[[  2  34  23  -4 -12  -1  -6  18  15   5]
 [-66 -19 -15  35  43 -13 -48  19 -18   0]
 [-26 -10  -8  10  21 -12 -19   8 -16  -4]
 [ 19   8   8  -4 -21  18  14  -8  24   7]
 [-76 -13 -10  40  47 -16 -56  27 -16   1]
 [ 30  27  19 -14 -27  10  17   0  21   5]
 [  0 -24 -17   3   7   3   5 -14  -9  -3]]
->
[[  0 -24 -17   3   7   3   5 -14  -9  -3]
 [-66 -19 -15  35  43 -13 -48  19 -18   0]
 [-76 -13 -10  40  47 -16 -56  27 -16   1]
 [-26 -10  -8  10  21 -12 -19   8 -16  -4]
 [ 19   8   8  -4 -21  18  14  -8  24   7]
 [ 30  27  19 -14 -27  10  17   0  21   5]
 [  2  34  23  -4 -12  -1  -6  18  15   5]]

[[42 40 27 46 29 36 31]
 [25 20 48 29 40 27 41]
 [22 17 43 43 31 26 47]
 [31 15 95 75 42 56 39]
 [26 30 34 20 28 24 31]
 [26 34 30 19 37 28 41]
 [27 34 21 27 35 29 29]
 [40 31 44 41 29 52 30]
 [57 34 31 21 25 33 25]
 [34 36 35 53 31 41 35]]
->
[[27 34 21 27 35 29 29]
 [42 40 27 46 29 36 31]
 [26 34 30 19 37 28 41]
 [57 34 31 21 25 33 25]
 [26 30 34 20 28 24 31]
 [34 36 35 53 31 41 35]
 [22 17 43 43 31 26 47]
 [40 31 44 41 29 52 30]
 [25 20 48 29 40 27 41]
 [31 15 95 75 42 56 39]]

[[ 53  88  30 -69  -8]
 [  4  -1   0  -1   0]
 [ -8  75  35 -14  -9]
 [  1   0   4   5   1]]
->
[[  4  -1   0  -1   0]
 [  1   0   4   5   1]
 [ 53  88  30 -69  -8]
 [ -8  75  35 -14  -9]]

[[ 36  52  56  32  27  -3 -78   9  82 -16 -25  -3   8]
 [  9  -4  42  66 -25  26  25 -40 -10   6 -45  35  -5]
 [-20  18  31 -24  19  27  60   2  72   8  27  -7  38]
 [-92   3 -29 -49   2 -14   5 -58 -17  40 -54 -14  28]
 [ 46   0  22 -69  54   9   0   0  99  12 -52  10  23]]
->
[[-92   3 -29 -49   2 -14   5 -58 -17  40 -54 -14  28]
 [ 46   0  22 -69  54   9   0   0  99  12 -52  10  23]
 [-20  18  31 -24  19  27  60   2  72   8  27  -7  38]
 [  9  -4  42  66 -25  26  25 -40 -10   6 -45  35  -5]
 [ 36  52  56  32  27  -3 -78   9  82 -16 -25  -3   8]]

[[-80  46 -53]
 [-55  78 -73]
 [-44 -62  31]
 [ 34  48 -62]
 [ 46  -7  79]
 [-33  49 -50]
 [-68  69 -70]
 [-78  85 -78]
 [ 19  33 -46]
 [ -5 -24   5]]
->
[[-78  85 -78]
 [-55  78 -73]
 [-68  69 -70]
 [ 34  48 -62]
 [-80  46 -53]
 [-33  49 -50]
 [ 19  33 -46]
 [ -5 -24   5]
 [-44 -62  31]
 [ 46  -7  79]]

[[-17  15 -25 -26 -42  47 -17]
 [-35   3 -10 -14   2  15 -12]
 [-93   8 -33 -21 -25  31 -42]
 [ -4   9 -12 -21 -34  43 -10]
 [-23   8 -22 -20  18   0  -6]
 [ 36   6  12   9  -2   2  17]
 [-16   9  -7 -17  18  12   0]
 [-62  -5  -8  -5 -30  25 -33]
 [ 17 -10  10   0 -28  17  -5]
 [-29  26 -27  29   4 -40  -2]
 [-51   2  -9 -14 -30  39 -27]
 [-11   6   1  15   8 -15   2]]
->
[[-93   8 -33 -21 -25  31 -42]
 [-29  26 -27  29   4 -40  -2]
 [-17  15 -25 -26 -42  47 -17]
 [-23   8 -22 -20  18   0  -6]
 [ -4   9 -12 -21 -34  43 -10]
 [-35   3 -10 -14   2  15 -12]
 [-51   2  -9 -14 -30  39 -27]
 [-62  -5  -8  -5 -30  25 -33]
 [-16   9  -7 -17  18  12   0]
 [-11   6   1  15   8 -15   2]
 [ 17 -10  10   0 -28  17  -5]
 [ 36   6  12   9  -2   2  17]]
